Rows are one point carried round by a steady rotation, each followed by how many steps it has turned.
The counts run from 0 to 1389.
0	8	-5	-13	20	-15	3	-8	-23	-16	-13	-13	14	3	5	1	-1	5	-12	9	-7	-8	-36	-20	2	14	-2	-22	5	14	-7	25	7	-4	-10	-7	-11	-9	22	17	-27	-1	2	-19	37	3	5	-11	-4	8	6	-14	-5	17	12	12	15	7	4	-12	-4	7	4	-3	-15	33	-12	-9	-1	-19	1	17 => 467
-18	5	23	2	-4	22	-13	14	-6	-12	-6	-26	-8	7	-6	-4	-5	-20	11	-22	5	3	-22	2	4	-26	12	2	-24	-6	24	2	4	13	-18	9	-14	17	12	-4	37	8	7	10	-14	-9	6	-16	6	-5	-7	-8	4	9	-21	-8	13	-21	-11	12	-4	-10	19	7	-6	-9	6	-29	-17	-7	0	2 => 1009
-8	11	26	28	7	-19	-16	-21	8	0	-9	18	13	3	-1	-9	-8	30	-23	-16	-4	-15	-14	3	8	27	-9	-11	-10	-26	-6	16	-13	5	-4	10	13	-2	-3	7	4	7	27	-7	-11	23	4	-12	-6	11	3	7	8	1	18	-19	13	-17	-15	-18	-6	6	-6	14	-16	-25	9	3	2	-12	7	-12 => 136
2	10	8	-13	2	0	-21	6	4	-28	-11	7	3	23	-8	22	-14	3	14	0	26	13	-8	5	18	-9	24	12	-13	-22	10	-2	-31	-1	1	9	2	25	8	2	-15	-10	-11	-9	19	20	3	-15	6	8	-1	-9	2	10	-19	-21	-4	-6	-7	18	7	6	-6	18	-2	25	0	-29	-6	-26	-10	3 => 121
-4	15	20	-12	8	0	-13	-14	12	-1	15	1	-19	11	-15	-4	-24	11	-20	-4	8	1	-29	-12	-4	-3	18	8	22	4	6	-3	-14	18	-10	12	14	24	-12	-19	-18	-13	-5	-31	17	14	11	-2	-3	5	8	-11	0	33	12	-31	-17	-11	-14	2	-15	-4	5	-11	4	11	-9	-4	-21	1	-6	-9 => 1198
18	-12	-13	17	23	-9	15	-1	2	5	-24	-33	7	19	-2	-2	3	-2	-8	-11	4	-26	1	-9	-9	-1	-10	-7	-3	-9	-28	37	-1	6	1	15	10	-22	2	-5	5	-12	23	-13	17	2	7	1	-18	-6	17	4	5	-2	9	-8	8	18	-10	-8	30	6	-4	3	1	5	2	-13	-18	38	4	-15 => 82
10	2	31	-3	20	6	-6	2	-8	2	-12	-1	1	8	-10	-2	-12	-15	1	-7	4	-15	18	-25	-12	-16	1	-33	-26	-6	-25	-3	-6	7	0	16	27	0	-19	13	-4	-18	-23	14	-9	-3	17	-16	-14	-14	-4	-2	24	1	9	-18	-19	7	1	-20	18	-10	-9	14	-5	4	-20	-1	1	5	-4	25 => 179
1	10	-14	18	18	-12	4	-23	2	-39	6	-8	1	14	7	-2	-8	21	-9	-10	6	-13	-30	2	6	2	-11	15	22	-5	22	26	9	16	-11	10	-5	0	10	-17	20	3	28	-28	7	3	2	20	1	-11	21	-4	8	10	11	-6	15	4	-14	-9	22	-4	-3	-16	-2	-17	8	-4	-10	3	3	-8 => 718
-20	-4	34	4	16	-8	3	-14	-3	7	-11	-17	4	6	-23	-24	20	-14	-13	-3	-7	-3	-18	-18	-14	0	-23	-30	-7	-5	-21	17	16	-8	-29	14	-1	-5	-13	-4	10	10	1	12	-8	2	5	-11	9	-11	13	4	7	8	13	-12	-3	-9	8	-27	15	-9	2	13	-25	11	-10	3	18	16	1	-3 => 822
-14	-2	9	-6	3	22	-6	-7	12	0	0	-32	-13	3	-9	-6	-14	-4	-27	-15	30	-3	-20	-26	-19	-17	0	5	-7	8	15	6	-8	33	1	-21	10	11	-4	-14	4	-21	8	-20	-1	-14	-6	-5	-8	10	-3	-2	16	20	-4	-18	-20	-2	-24	2	-11	0	23	-11	-1	-4	-2	-2	-27	26	-1	-9 => 559
-3	1	0	-2	16	5	9	-9	12	-26	-3	-12	-8	15	6	10	2	7	10	4	34	-6	-17	-21	-21	10	-13	6	-10	1	-6	28	-18	-2	-1	-33	-4	-15	18	7	-10	8	5	-20	25	12	-4	14	6	14	18	-20	-11	-8	7	6	11	28	23	1	13	0	-8	-2	-9	32	4	-13	-24	-8	-7	0 => 401
10	1	-14	17	11	-3	1	-9	-4	-29	-21	-23	14	15	5	7	-10	2	-16	-12	8	-17	-11	-6	4	-8	-13	1	6	-10	1	31	10	19	4	3	12	-8	2	1	2	-18	12	-10	2	0	1	-2	4	-16	27	-7	15	0	13	2	15	14	-5	-24	37	-3	4	-8	1	15	2	-22	-23	34	2	-19 => 79
10	21	37	-19	32	31	22	-12	11	-19	19	14	-21	2	-14	12	-15	17	0	-17	12	3	-13	-13	-31	4	-3	16	-19	-5	0	8	13	7	-11	5	11	5	-18	5	16	10	-5	-3	-5	17	-15	4	15	12	15	-10	0	12	9	-18	-7	-6	-17	6	-3	-8	1	-17	-10	-3	-4	-1	-13	-5	-1	2 => 1131
18	15	16	-11	16	-2	-10	-5	-20	-27	1	10	-15	-3	-4	20	-23	17	4	2	-3	0	-16	-8	14	2	15	-5	-13	1	7	1	6	8	-18	20	16	4	-6	20	-28	1	-8	-5	25	15	-1	-34	1	11	3	-15	-21	21	-5	-13	2	-9	-10	-4	-23	0	1	15	-8	10	12	-16	-5	-28	9	14 => 295
5	-12	1	-1	13	11	19	-3	-3	-17	8	-12	-19	16	-15	-16	5	-8	9	-2	21	-7	-8	-4	-8	-7	-11	-7	-18	1	-19	4	5	-10	-12	10	6	-20	7	-11	22	-3	33	-3	4	-7	-24	3	-37	-6	5	13	8	-6	-1	-6	18	13	-23	-7	6	-7	-18	-9	-25	-26	17	-8	-15	13	11	23 => 92
9	23	17	-2	23	4	-8	-9	-9	-26	8	33	-12	3	5	8	-27	27	3	-7	-1	-11	-1	-14	-15	7	2	-10	-4	1	17	0	-12	16	-13	6	8	4	2	26	-14	1	-10	-2	0	15	-3	-11	-7	17	-1	-21	-4	0	8	-9	5	1	10	-5	-18	-13	3	6	-3	-14	2	-8	4	-53	-7	30 => 859
12	1	-1	3	9	-2	7	-4	-11	-48	14	0	9	-15	-4	23	-14	6	19	7	16	-4	-6	-7	15	-4	-23	-13	-23	1	5	13	-1	-10	4	-24	12	-10	10	4	5	-3	-7	3	25	0	13	-19	-7	-8	16	-7	15	5	-9	28	6	20	0	-23	17	-12	-21	11	-3	23	6	0	-18	-4	14	27 => 978
9	-6	10	29	25	-34	0	-18	-14	-10	-3	-7	0	-4	-1	-14	-4	9	3	-8	-3	-23	-19	-8	14	12	15	-16	2	-7	4	9	8	17	-21	22	1	-10	5	1	0	12	26	-14	7	-6	14	-3	-23	-7	-11	-3	-14	3	7	-19	6	-3	-14	-19	-20	6	-4	23	-13	-37	10	3	0	-13	15	5 => 539
5	-11	6	-1	11	9	21	1	-3	-5	9	-17	-18	9	-17	-18	16	-13	16	-5	21	-14	-10	-28	-15	-6	-13	-19	-31	11	-22	-2	15	-10	-19	2	-2	-20	6	-8	28	0	21	3	-3	-14	-11	8	-22	-5	1	4	-3	-12	1	-4	13	8	-10	-9	10	-6	-17	-3	-28	-29	13	-1	-7	2	10	28 => 94
-11	8	24	9	4	8	-5	2	17	0	4	2	-19	24	-14	-10	-1	5	15	-6	23	7	9	-13	-34	-9	15	8	-10	4	11	1	-30	10	-28	5	-7	8	5	2	2	13	-10	-2	8	19	11	-1	0	16	-3	-12	-7	2	-11	-24	-17	3	24	24	-14	-15	6	15	-2	-6	5	-19	7	-33	-17	1 => 682
-19	-12	31	7	5	3	16	-4	22	8	8	12	-1	20	-38	-17	-4	-9	20	-18	15	11	2	-18	-23	1	-3	-21	-5	-10	-18	-6	-35	-9	-3	-12	-14	22	-2	-22	15	-4	-4	1	1	14	4	-12	-19	4	4	0	16	-3	5	-6	-17	-7	4	9	-13	-11	-11	14	0	-10	-19	-5	6	-17	3	6 => 506
9	-11	3	0	-2	1	7	10	-11	13	-19	-9	7	17	-21	-5	6	-14	-1	-3	0	-12	-5	-20	0	7	-19	-36	-27	0	-44	6	-1	-22	-3	8	6	-17	0	9	-6	-13	12	6	18	13	-7	-36	-12	4	11	6	0	-4	11	4	22	2	-2	-17	6	6	-14	14	-17	18	11	-24	-2	4	13	11 => 17
8	-11	17	14	-2	-5	9	6	5	-11	-9	-16	14	3	-22	-6	2	-21	9	-21	9	-11	-2	-9	14	-5	-3	-21	-30	-20	-9	10	5	10	10	6	14	3	-12	-10	20	-17	5	18	-15	-6	9	-22	-11	-27	19	6	8	-3	-1	1	7	-10	-24	-27	24	-2	-7	12	-10	-4	-5	-12	-22	35	20	-8 => 255
-13	18	5	-24	9	0	-7	-11	1	-6	18	14	-11	15	-8	-4	-28	-2	5	-18	-3	3	-40	-3	21	20	8	-13	11	-14	2	-5	-24	-8	7	4	-5	23	7	-8	-4	-13	2	-17	15	14	2	-13	-23	5	-9	-6	-2	11	10	-5	20	-15	-22	2	-2	7	-18	-8	-6	7	-19	-3	-26	-28	-1	21 => 1023
-10	5	0	-8	13	-16	-3	-13	-19	-12	-13	-19	13	0	9	-5	-2	0	-12	8	-4	-12	-40	-21	4	12	-4	-27	3	14	-4	22	7	-3	-14	-15	-14	-15	21	18	-27	4	4	-20	33	-1	11	-12	-4	8	-2	-16	-8	13	12	12	13	9	8	-15	-9	4	9	3	-17	30	-12	-10	-5	-19	2	12 => 466
7	15	21	8	-15	4	-10	7	7	-18	4	18	11	20	-16	11	-10	9	8	0	10	6	-5	3	11	-13	14	8	-20	-6	-11	-6	-11	-14	-4	23	9	11	-8	10	-1	-6	-5	12	20	31	15	-37	10	-8	19	3	19	15	-5	-17	-16	-12	-15	7	-1	-8	-6	20	-8	14	5	-39	4	-7	11	-3 => 1327
-21	-8	25	8	-3	1	11	-5	25	7	9	9	4	17	-34	-18	1	-10	24	-17	20	6	-7	-23	-15	0	-5	-19	-7	-9	-13	-5	-37	-8	-6	-15	-24	24	0	-25	20	-2	-3	0	1	10	11	-8	-10	1	4	0	16	-4	3	-3	-18	-9	6	10	-12	-16	-10	13	-1	-5	-24	-3	10	-21	1	8 => 507
-8	7	44	7	1	-5	-14	8	16	0	4	-12	0	-4	-11	-18	-11	-20	15	-7	10	14	11	0	-8	2	22	-24	-27	4	11	-4	-2	7	-18	-10	22	-6	-3	5	-9	2	-17	5	7	18	19	-17	-17	13	-24	-12	-17	-1	-13	-4	-2	11	4	0	9	1	-8	23	-18	-5	-3	-7	-39	-1	-4	9 => 1255
-4	7	38	-9	20	27	39	-9	13	-20	6	11	6	14	-23	-3	-11	-13	24	-18	4	18	1	-16	-28	1	-1	-9	-13	0	-1	4	20	-1	-10	-6	-7	11	-12	8	21	5	-17	21	2	20	-11	-23	10	2	11	-11	6	-8	4	9	-7	0	-8	0	10	-15	4	-1	-5	-3	-27	-20	-8	-6	7	7 => 501
-2	-9	14	15	12	-18	-15	-10	-1	-6	-13	7	10	-2	-25	9	-23	16	-31	-7	-3	-8	-12	-6	8	0	-21	-22	17	-10	-12	14	-11	16	-7	0	16	17	-11	-28	-7	-14	-6	-25	-3	17	8	-18	12	6	23	-11	16	22	21	-11	7	1	2	-23	6	-1	-7	3	16	15	4	8	-4	9	-1	-17 => 70
-3	3	24	4	-14	-7	-21	15	1	-24	8	4	1	25	-7	-9	-15	1	12	-7	20	-18	-7	10	2	-10	23	-7	-7	-13	-20	-3	-32	-10	11	4	4	5	23	-4	-2	-10	13	-3	-1	10	12	4	-30	-19	7	-6	28	-1	11	-8	21	-1	-4	-3	-5	-13	-16	-1	-11	5	-8	-39	-24	-14	-4	18 => 1089
3	17	-7	-18	26	-5	-5	-6	-5	-14	-16	9	0	16	8	15	-16	13	-13	-3	5	-10	-18	-19	-5	20	-9	-13	5	-2	-3	12	-14	1	-6	-10	-3	3	13	7	-20	-12	-13	-26	11	16	-2	11	9	24	5	-22	-6	-1	15	-3	26	11	17	4	24	10	-7	-11	1	23	-12	0	-5	-36	-24	16 => 1032
4	-14	42	14	33	-10	-4	-16	-4	-17	1	-12	-10	-11	-5	8	3	3	12	5	19	-17	-4	-7	-9	-14	4	4	-13	-18	-9	29	-7	13	-12	11	6	-4	-7	3	2	29	0	4	6	-2	19	-2	-1	-21	8	-4	8	12	1	-22	-25	4	7	-23	-18	-21	-5	35	-8	14	-2	-3	-3	7	11	-9 => 812
0	-1	10	3	30	20	11	-22	11	9	5	3	-20	9	-21	-2	-13	-3	1	-2	15	-4	8	-45	-25	-12	-20	-13	-2	14	-10	-11	-3	7	-25	-4	9	4	-24	-6	9	-9	-17	-11	5	4	-3	-5	1	15	-6	-8	10	-4	10	-20	-25	18	16	-1	5	-14	-5	8	6	-19	6	13	10	-12	-5	22 => 1309
-12	3	20	10	-9	14	-10	3	17	13	-17	-21	7	23	-7	-12	9	-12	-3	2	20	5	11	-25	-28	-12	5	-8	-22	11	-9	11	-15	1	-14	-5	6	-7	-4	18	-13	-6	-13	12	21	14	17	-25	1	10	3	-4	11	5	-9	-17	-29	8	18	5	2	-7	16	25	-11	23	-6	-30	2	7	-7	-6 => 1321
-12	12	-8	-9	7	8	6	6	-3	-20	-2	-6	1	34	-8	-17	-2	-13	14	-11	5	-2	-18	-13	-11	-7	-7	-16	5	11	4	-3	3	-8	-20	0	-20	8	25	-12	26	-12	2	-8	-3	0	2	20	-3	-3	-1	-14	6	-10	8	7	28	12	13	12	39	-6	-8	-20	-3	-7	-10	-15	-1	-25	-22	31 => 272
8	7	-3	-8	16	6	15	-4	7	-28	0	-4	-4	13	6	15	5	14	11	3	33	-9	-10	-18	-22	11	-11	6	-14	0	-10	30	-15	-3	1	-22	-2	-13	19	7	-14	5	-1	-16	23	15	-5	17	5	11	24	-17	-5	-8	4	4	9	25	19	2	18	-4	-9	-6	-8	33	-1	-15	-18	-12	-9	6 => 402
2	-5	9	12	13	-11	19	5	1	7	-6	6	10	1	-17	-3	1	11	14	-21	-5	-5	-18	-6	1	28	3	-18	-18	-9	-10	9	-11	-2	-10	-2	-27	3	21	-11	26	16	22	-8	8	11	1	-12	-8	24	-2	-6	-14	-3	3	6	25	-16	-12	16	-25	14	-6	15	-5	-26	3	-7	3	-39	9	4 => 779
-16	25	41	15	-28	-6	-35	10	18	1	5	1	4	2	-2	-22	2	9	-19	-9	18	-7	-5	-9	-14	3	10	-18	-32	10	10	-7	-17	11	-7	-9	24	-2	-2	17	-11	-8	-5	10	-9	16	20	-13	-2	6	-3	-1	6	8	-1	-18	-9	-14	3	-6	-1	-6	12	12	-24	-3	0	-17	-10	-3	-7	4 => 690
15	-2	13	-5	19	0	-3	3	10	-15	28	1	-34	-3	-27	4	-12	12	6	3	21	-6	11	-8	-13	-15	-6	-3	-14	3	-9	4	-19	0	-11	14	31	-2	-11	-29	8	-8	-6	-13	12	1	9	6	-30	0	10	2	10	20	-8	-21	-14	13	-5	0	5	-13	-28	1	1	1	14	13	-18	7	-5	21 => 168
-2	-3	23	21	31	-5	3	4	-12	8	-12	-17	1	-11	-10	-18	-15	-6	-5	-15	-20	2	8	-1	-16	-2	10	-28	-11	8	10	8	16	16	-35	14	-1	-8	7	-3	25	16	8	-4	3	2	6	-17	-22	20	-27	-8	-7	6	-5	-8	8	0	-4	9	-13	6	12	19	-2	-39	7	5	-2	-17	-4	15 => 1180
